In the rows, zero is written as 100.
The same turns and mirrors carry the whole set onto itself and the rows of a family onto each other. Which other rows belong to the same family as each row named below? List them in the order they appear above.
These 15 rows form 3 families of 5 rows each.
K_149: 82, 81, 108, 100, 113, 112, 103, 110, 94, 96, 99
K_95: 74, 80, 108, 91, 115, 91, 82, 101, 84, 99, 107
K_230: 90, 84, 92, 96, 112, 109, 106, 102, 92, 97, 94
K_61: 94, 102, 85, 96, 133, 104, 89, 98, 102, 114, 110
K_637: 81, 103, 98, 108, 130, 107, 85, 107, 104, 102, 106
K_359: 80, 82, 95, 88, 113, 89, 83, 94, 83, 100, 102
K_981: 88, 104, 86, 103, 128, 104, 86, 101, 102, 103, 103
K_765: 91, 99, 97, 96, 137, 106, 89, 104, 106, 119, 118
K_905: 86, 78, 114, 93, 119, 113, 106, 111, 98, 109, 112
K_209: 83, 99, 104, 103, 134, 107, 86, 110, 107, 111, 117
K_517: 85, 77, 103, 78, 121, 90, 87, 96, 86, 117, 117
K_631: 95, 78, 103, 85, 122, 111, 111, 104, 97, 117, 113
K_160: 99, 81, 88, 86, 117, 108, 110, 98, 94, 111, 102
K_89: 87, 81, 92, 80, 117, 89, 87, 91, 84, 110, 109
K_280: 77, 77, 114, 86, 120, 92, 84, 102, 87, 109, 117

Same family as K_160: K_149, K_230, K_905, K_631
Same family as K_517: K_95, K_359, K_89, K_280

The same turns and mirrors carry the whole set onto itself and the rows of a family onto each other. Which other rows belong to the same family as each row named below? List them in the order they appear above.
These 32 rows form 4 families of 8 rows each.
K_866: 99, 102, 93, 87, 99, 93, 97, 76, 82, 106, 110
K_368: 88, 104, 103, 93, 119, 113, 95, 92, 88, 96, 115
K_387: 121, 84, 94, 89, 107, 96, 96, 94, 94, 112, 108
K_247: 106, 102, 95, 89, 86, 104, 93, 101, 80, 98, 104
K_678: 101, 96, 107, 88, 99, 101, 84, 102, 90, 93, 103
K_45: 97, 107, 89, 97, 114, 125, 103, 91, 88, 102, 117
K_363: 116, 113, 108, 80, 114, 108, 98, 81, 90, 107, 96
K_156: 124, 108, 103, 87, 117, 116, 97, 102, 101, 108, 108
K_246: 112, 102, 102, 95, 114, 109, 90, 93, 113, 96, 104
K_818: 122, 100, 96, 80, 88, 99, 95, 97, 91, 108, 101
K_70: 98, 101, 90, 93, 85, 108, 103, 81, 85, 104, 106
K_690: 96, 116, 90, 88, 111, 124, 98, 84, 100, 99, 115
K_560: 94, 104, 97, 82, 121, 119, 106, 94, 87, 103, 102
K_249: 114, 114, 89, 80, 110, 105, 94, 98, 112, 94, 106
K_708: 92, 97, 92, 83, 93, 109, 110, 89, 81, 110, 110
K_793: 123, 117, 99, 98, 110, 113, 95, 95, 104, 100, 110
K_416: 118, 92, 105, 77, 104, 101, 107, 97, 96, 114, 117
K_900: 127, 109, 102, 79, 105, 106, 89, 98, 85, 109, 111
K_134: 100, 103, 105, 82, 87, 103, 102, 97, 86, 105, 97
K_24: 92, 100, 94, 99, 97, 116, 112, 91, 98, 102, 111
K_651: 123, 94, 103, 91, 93, 104, 97, 103, 86, 109, 110
K_274: 95, 86, 94, 95, 104, 106, 106, 89, 105, 103, 102
K_648: 128, 111, 104, 95, 108, 106, 98, 93, 85, 111, 105
K_184: 102, 102, 96, 73, 94, 109, 92, 73, 87, 103, 107
K_331: 90, 96, 84, 86, 100, 123, 104, 92, 98, 101, 113
K_941: 96, 102, 94, 83, 99, 101, 115, 90, 110, 104, 109
K_318: 111, 97, 82, 90, 118, 107, 93, 79, 97, 106, 120
K_503: 116, 112, 91, 89, 118, 119, 104, 84, 106, 111, 114
K_908: 104, 99, 92, 73, 104, 105, 92, 109, 86, 96, 100
K_385: 111, 96, 93, 75, 111, 119, 94, 82, 97, 107, 126
K_851: 114, 112, 110, 91, 119, 97, 93, 87, 85, 107, 111
K_488: 116, 106, 87, 96, 111, 124, 94, 85, 101, 103, 120

Same family as K_368: K_866, K_387, K_678, K_246, K_274, K_318, K_851
Same family as K_331: K_156, K_818, K_690, K_708, K_900, K_134, K_503
Same family as K_363: K_560, K_249, K_416, K_184, K_941, K_908, K_385

